Small tables with named rows and columns. After each table, cells are looked up by row and column.

rer =
	vevu	gapusev	duzarof	moz
noti	-7	-20	-31	-13
pevapod	15	54	46	42
poze	22	17	-8	-41
nesubi	9	14	2	-35
gilovo	23	46	-10	24
rez	-19	-22	47	10
nuzu	-33	57	42	-33
teno	-1	57	12	-21
vikaba	9	42	-61	7
tuluto	53	-1	51	-53
kosa	15	32	-43	55
mut	55	9	-1	-33

vevu of poze is 22
duzarof of nuzu is 42
gapusev of tuluto is -1
moz of rez is 10
gapusev of poze is 17
moz of pevapod is 42
moz of nesubi is -35
gapusev of nuzu is 57
vevu of tuluto is 53
gapusev of vikaba is 42
vevu of rez is -19
vevu of noti is -7
moz of poze is -41

Table mugur
,gek,nid,pel,dozug,fek,nadod,pivufeg,vev,lapope
bika,142,162,85,105,117,127,126,164,109
duz,116,196,69,147,102,98,154,92,122
sufu,52,91,173,92,197,80,108,186,145
bezegok,89,112,144,202,107,200,114,144,184

bezegok, gek -> 89
sufu, dozug -> 92
bezegok, pivufeg -> 114
sufu, nadod -> 80
duz, pel -> 69
bika, nid -> 162
bika, vev -> 164
sufu, gek -> 52
sufu, fek -> 197

febilir =
|  | nik | dogupe | pavud | neso | kob | posulip |
|---|---|---|---|---|---|---|
| fub | 73 | 68 | 108 | 110 | 69 | 225 |
| kemiv | 232 | 154 | 102 | 137 | 191 | 60 |
| sodo | 223 | 76 | 55 | 92 | 136 | 166 |
| zisi | 14 | 149 | 193 | 143 | 89 | 150 |
| fik | 192 | 49 | 29 | 130 | 128 | 181 |
| pigum | 219 | 128 | 68 | 177 | 194 | 64 |
| favomo | 124 | 216 | 203 | 145 | 168 | 39 |

fub, posulip -> 225
kemiv, posulip -> 60
sodo, kob -> 136
fub, neso -> 110
sodo, neso -> 92
favomo, dogupe -> 216
fik, dogupe -> 49
kemiv, dogupe -> 154
zisi, kob -> 89
pigum, pavud -> 68
kemiv, kob -> 191
fik, pavud -> 29
zisi, pavud -> 193
Row with the largest dogupe: favomo

vez =
,pobilen,gedo,riraniz,kog,buzoke
tak,47,113,87,80,94
zur,60,57,92,109,80
fur,149,97,53,84,115
bez,83,50,84,97,117
pesipa,120,107,59,63,99
figu,32,94,96,87,106
sim,162,116,70,91,94
mimudur,117,79,121,98,77
mit,89,40,62,88,64
feba,201,90,52,89,79
gil,163,115,80,81,61
tol,53,125,45,87,74
pilafed,138,108,87,85,100
poreru,57,108,121,104,129

bez, riraniz -> 84
mimudur, buzoke -> 77
gil, buzoke -> 61
fur, riraniz -> 53
poreru, buzoke -> 129
figu, riraniz -> 96
zur, buzoke -> 80
pesipa, buzoke -> 99
poreru, pobilen -> 57
feba, kog -> 89
sim, buzoke -> 94
mit, kog -> 88
mit, gedo -> 40
zur, kog -> 109
tol, gedo -> 125
pilafed, riraniz -> 87
Row with the largest gedo: tol

keziger.csv
,zes,boge,gezi,vokunal,tuka,laf
zirupo,169,186,57,108,178,212
kamupir,174,172,99,140,191,193
zufateg,156,147,95,127,163,99
lev,184,150,171,153,179,221
dubil,171,99,220,180,123,103
kef,114,196,61,109,209,157
gezenu,75,183,137,89,173,165
mif,222,85,200,198,88,104
fak,154,129,207,148,99,119
vel,133,116,199,179,118,75
pom,114,146,73,127,211,156

boge of lev = 150
tuka of zufateg = 163
tuka of pom = 211
boge of zufateg = 147
zes of zufateg = 156
vokunal of vel = 179
Row with the largest boge: kef

nulila.csv
,gifekub,pefunu,guda,ketazu,gek,dorinar,feru,pavun
liro,-74,328,-345,-149,-84,-626,-391,164
dula,-244,-147,-33,25,-187,-76,-246,-171
zovaku,681,114,-682,556,266,134,-162,-142

pavun of dula is -171
gifekub of zovaku is 681
pavun of liro is 164
pavun of zovaku is -142
dorinar of dula is -76
pefunu of liro is 328
feru of dula is -246
dorinar of liro is -626
dorinar of zovaku is 134
ketazu of zovaku is 556
guda of dula is -33
gek of zovaku is 266
pefunu of zovaku is 114
feru of zovaku is -162
guda of zovaku is -682
gifekub of liro is -74
Row with the largest guda: dula

tileka =
	gudefos	lev
bim	31	-24
liva	10	29
sol	-38	36
sini	22	-11
molamup	25	-12
sonas	11	31
bukego	53	-11
sokorot	-52	33

gudefos of bukego = 53
lev of bim = -24
gudefos of sol = -38
gudefos of molamup = 25
gudefos of sonas = 11
lev of sini = -11
gudefos of sokorot = -52
lev of sokorot = 33
gudefos of liva = 10
lev of bukego = -11

nududek
cols = kasilug, mep, zore
tugunu: [47, 188, 107]
nuf: [62, 132, 221]
zibunu: [157, 103, 103]

zibunu, zore: 103
nuf, zore: 221
zibunu, mep: 103
tugunu, zore: 107
nuf, mep: 132
zibunu, kasilug: 157
nuf, kasilug: 62
tugunu, mep: 188
tugunu, kasilug: 47
Which row has the largest mep? tugunu

vanefa
fields: vaso, pove, nitupin, deveni, keradi, dutop, bokon, revede, mut, laf
taveg: [0.53, 0.63, 0.61, 0.46, 0.51, 0.61, 0.50, 0.68, 0.59, 0.63]
ramo: [0.45, 0.74, 0.68, 0.21, 0.41, 0.68, 0.35, 0.92, 0.59, 0.74]
milipaz: [0.60, 0.64, 0.63, 0.69, 0.59, 0.57, 0.65, 0.60, 0.65, 0.66]
nupupe: [0.58, 0.57, 0.58, 0.59, 0.58, 0.58, 0.58, 0.56, 0.58, 0.57]
kudigev: [0.58, 0.60, 0.58, 0.52, 0.59, 0.56, 0.61, 0.61, 0.51, 0.60]
vovu: [0.46, 0.68, 0.62, 0.28, 0.48, 0.63, 0.42, 0.85, 0.56, 0.69]
fon: [0.60, 0.66, 0.64, 0.66, 0.59, 0.57, 0.66, 0.63, 0.64, 0.68]

dutop of milipaz: 0.57
bokon of vovu: 0.42
bokon of fon: 0.66
revede of kudigev: 0.61
vaso of kudigev: 0.58
laf of ramo: 0.74
bokon of kudigev: 0.61
deveni of nupupe: 0.59
laf of milipaz: 0.66
Row with the largest deveni: milipaz

Table gududi
         sozod  menuva  vakufi
paz         31     137     175
dodir      162     121     140
ruz        163     137      97
zab        137     152     101
samalo     210     114     172
farelu     128     132     165
bon        137     129     119
foniluv    169     130     156
dus        119     115     161
givegi     177     137     162
zevotiz    146     142     142
lilorum    145     143     137
bikotum    137     156     114

sozod of givegi: 177
vakufi of dus: 161
vakufi of zab: 101
menuva of samalo: 114
vakufi of bon: 119
sozod of dus: 119
vakufi of ruz: 97
sozod of samalo: 210
Which row has the largest menuva? bikotum

libu.csv
,pov,nebapa,febusud,fug
bop,38,126,194,243
malene,159,247,184,237
fabelok,167,168,169,173

What is the pov of fabelok in libu?
167
What is the febusud of fabelok in libu?
169
What is the nebapa of fabelok in libu?
168
What is the pov of malene in libu?
159
What is the fug of malene in libu?
237
What is the febusud of bop in libu?
194
What is the pov of bop in libu?
38
What is the nebapa of malene in libu?
247
What is the nebapa of bop in libu?
126
What is the febusud of malene in libu?
184
What is the fug of fabelok in libu?
173
What is the fug of bop in libu?
243

loz =
	nez	digovum	tepe	kol	retan	bot	navera	biset	saz
lev	126	114	172	86	148	123	100	184	113
topusen	154	216	30	134	224	43	151	107	162
sas	135	126	124	124	140	126	125	144	126
pov	139	144	103	159	119	145	160	100	152
sed	131	98	172	133	102	174	129	152	124
fum	141	121	127	122	142	134	127	148	128
nobosag	144	174	89	136	177	94	144	124	149
lop	145	144	128	130	151	126	136	139	139
ruba	131	145	137	141	130	134	141	124	141
zak	140	143	103	157	125	141	156	103	149
vik	135	132	131	131	136	132	132	137	132
tado	123	116	177	96	143	123	100	176	111
ketigak	177	90	78	57	205	104	93	218	104

vik, navera -> 132
vik, biset -> 137
lev, biset -> 184
sas, biset -> 144
zak, saz -> 149
lop, kol -> 130
ketigak, bot -> 104
topusen, biset -> 107
nobosag, navera -> 144
sed, saz -> 124
lev, kol -> 86
fum, retan -> 142
nobosag, biset -> 124
Row with the largest digovum: topusen

